In the rows, zero is written as 128.
One turn moves each row of this set onto another row. After a few examples, where does it send each row asked below?
vusi: [137 116 120 128 153 132 116 119 128 124 147 160 103 129 124  96 142]
sak: [151 107 137 145 151 139 153 130 132 145 115 139 140 126  97 144 146]
Rimeg: [136 120 141 127 164 129 175  93 128 186 122 130 115 149  91 124 125]
sug: [135 118 151 119 174 125 174  95 113 173 141 121 130 163 105 125 133]
zof: [149 104 120 138 147 121 136 103 109 170 105 112 111 152 130 128 134]
pakam: [146 110 149 142 164 130 138 107 134 174 116 126 106 124 103 133 138]
veb: [133 114 117 108 150 122 117 121 117 112 133 158 111 139 125  99 144]
viv: [114 131 117 104 137 140 152 128 139 123 139 160 125 137 100 103 142]
tuz: [139 112 109 113 155 129 126 125 134 115 136 165 113 136 129 100 144]
zaki: [134 118 116 102 143 113 158 115 115 130 153 169 123 169 117  93 150]
dogok: [140 116 114 108 131 121 156 116 116 133 152 176 113 163 121  90 138]
romuv: [147 108 128 148 160 128 139 113 142 159 121 141 129 128  97 153 135]
kudug: [138 122 114 122 134 107 151 117 113 140 155 159 119 169 123  81 141]
beki: [141 115 122 108 141 130 128 123 115 116 145 158 104 131 126  94 139]
kogem: [148 117 124 138 166  94 145 103 111 164 103 126 130 157 128 123 128]
tomef: [123 126 105  99 145 141 160 123 136 119 145 155 124 141 101  98 130]
terul: [134 106 144 146 156 144 141 112 139 166 128 133 124 139  94 149 135]
Fak: [119 135 119 106 133 142 158 126 135 128 138 162 115 135 115  91 136]
lor: [152 106 122 135 162 111 145 109  95 143  94 134 133 157 121 123 121]
sames: [113 138 115 111 144 144 160 116 133 133 150 153 118 137  98  90 127]
Zifuf: [144 122 136 116 179 120 181  95 120 165 141 125 136 144  96 132 131]
vaf: [138 110 138 144 161 111 129 104 111 168 104 124 121 163 129 124 127]
zafo: [156 103 139 139 153 102 147  98 108 180 119 125 109 159 109 121 128]
dasi: [142 118 110 106 140 109 157 126 120 126 149 156 126 164 126  86 145]
bubu: [149 118 139 117 184 133 190 100 112 155 127 146 139 153 107 125 140]
bovo: [144 113 128 115 166 136 179  86 111 179 133 119 117 160 114 125 136]
mul: [143 107 130 139 150 152 154 108 140 173 125 126 116 132 106 146 148]

Zifuf turns into kogem
bovo turns into zof
Now these:
tuz turns into tomef
lor turns into sak
dogok turns into beki
zaki turns into veb
sug turns into vaf
kudug turns into vusi
pakam turns into Rimeg

